Small tables with named rows and columns. After each table, cells are looked up by row and column.

Table fam
fields: rebiz, zuvenap, difitot, guriva, tato, pip
pur: [5113, 7215, 6681, 5340, 3152, 2782]
zarifo: [3808, 1756, 2602, 3815, 6034, 6262]
lum: [4250, 6693, 7556, 5433, 3667, 2826]
das: [5594, 3092, 1208, 3692, 4908, 6029]
pono: [6817, 4790, 1215, 3928, 3804, 5273]
zopi: [2052, 2122, 5759, 4401, 6392, 5412]
rudag: [2873, 1622, 3877, 3996, 6414, 6093]
vus: [6833, 4806, 1206, 3971, 3817, 5255]
zata: [2516, 4664, 8035, 5253, 5078, 3659]

rebiz of lum is 4250
zuvenap of zarifo is 1756
pip of lum is 2826
zuvenap of lum is 6693
tato of zopi is 6392
rebiz of vus is 6833
guriva of zopi is 4401
rebiz of pono is 6817
rebiz of zata is 2516
zuvenap of vus is 4806
zuvenap of das is 3092
guriva of pur is 5340
zuvenap of zopi is 2122
pip of das is 6029
difitot of zata is 8035
rebiz of das is 5594
rebiz of pur is 5113
pip of pono is 5273
guriva of rudag is 3996

memim.csv
,kabez,fuz,nonado,gisom,mido
sege,-13.4,-13.4,-18.9,-17.0,-14.0
far,-92.3,-92.3,-30.1,1.1,88.5
divune,-12.2,-12.2,-13.5,-13.5,-17.0
vivufa,-12.6,-12.6,-14.0,-12.0,-15.1
tima,-10.7,-10.7,-16.1,-12.3,-17.7
gugati,-14.0,-14.0,-18.1,-10.3,-18.4
bufit,-15.3,-15.3,-17.3,-15.0,-17.4
bifunul,11.8,11.8,55.6,-71.7,-5.6
fupinez,-15.2,-15.2,-14.3,-14.9,-12.1
lizefi,-15.9,-15.9,-10.8,-13.1,-10.9
goted,-16.5,-16.5,-14.8,-14.0,-14.6
vuvuvat,-11.9,-11.9,-14.1,-16.5,-13.6
bivima,-10.9,-10.9,-15.7,-12.3,-12.6

fuz of bivima = -10.9
mido of far = 88.5
nonado of vuvuvat = -14.1
gisom of bifunul = -71.7
nonado of lizefi = -10.8
mido of fupinez = -12.1
mido of vuvuvat = -13.6

zutez =
|  | dep | nim | feb | feru | zor | nasod | kotefol | seti |
|---|---|---|---|---|---|---|---|---|
| tev | -49 | -55 | -36 | 52 | 0 | 64 | 19 | -47 |
| pasel | 56 | 45 | 76 | -32 | -68 | 0 | 56 | 54 |
| migeb | -2 | 42 | 30 | -45 | 47 | 23 | 2 | 52 |

What is the zor of migeb in zutez?
47
What is the nim of pasel in zutez?
45
What is the seti of migeb in zutez?
52
What is the feb of migeb in zutez?
30
What is the nasod of pasel in zutez?
0
What is the dep of migeb in zutez?
-2
What is the seti of tev in zutez?
-47
What is the nasod of migeb in zutez?
23
What is the feru of migeb in zutez?
-45
What is the dep of tev in zutez?
-49
What is the feb of pasel in zutez?
76
What is the feru of tev in zutez?
52
What is the seti of pasel in zutez?
54
What is the zor of tev in zutez?
0
What is the dep of pasel in zutez?
56
What is the nasod of tev in zutez?
64
What is the zor of pasel in zutez?
-68

tuv
         daluz  para
kiv         42   113
donaneb     21    74
kozas      158    66
pere       182   182
vufom       98   191
ref        218    80
liro        16   205

daluz of kiv is 42
daluz of liro is 16
para of kozas is 66
para of donaneb is 74
daluz of kozas is 158
para of kiv is 113
daluz of vufom is 98

tozusu.csv
,gom,ner,sanag,kebifon,tibogar,fenu,muzizu,gedek,mose,pas
gisopi,-22.79,17.67,8.27,11.69,-53.09,-13.23,30.19,27.50,22.76,56.95
roliv,33.76,8.12,36.79,25.26,41.94,-8.41,11.36,25.76,20.89,-3.29
ronok,-2.00,-0.42,10.65,27.74,-8.45,25.62,22.65,-2.43,24.69,24.44
zaga,47.50,36.68,43.32,14.51,5.76,-9.01,13.36,15.38,20.71,-41.00

fenu of roliv = -8.41
kebifon of ronok = 27.74
fenu of zaga = -9.01
gedek of roliv = 25.76
gedek of ronok = -2.43
ner of roliv = 8.12
gom of zaga = 47.50
pas of gisopi = 56.95
mose of ronok = 24.69
sanag of gisopi = 8.27
gom of roliv = 33.76
sanag of zaga = 43.32
gom of ronok = -2.00
muzizu of roliv = 11.36
sanag of ronok = 10.65
kebifon of zaga = 14.51

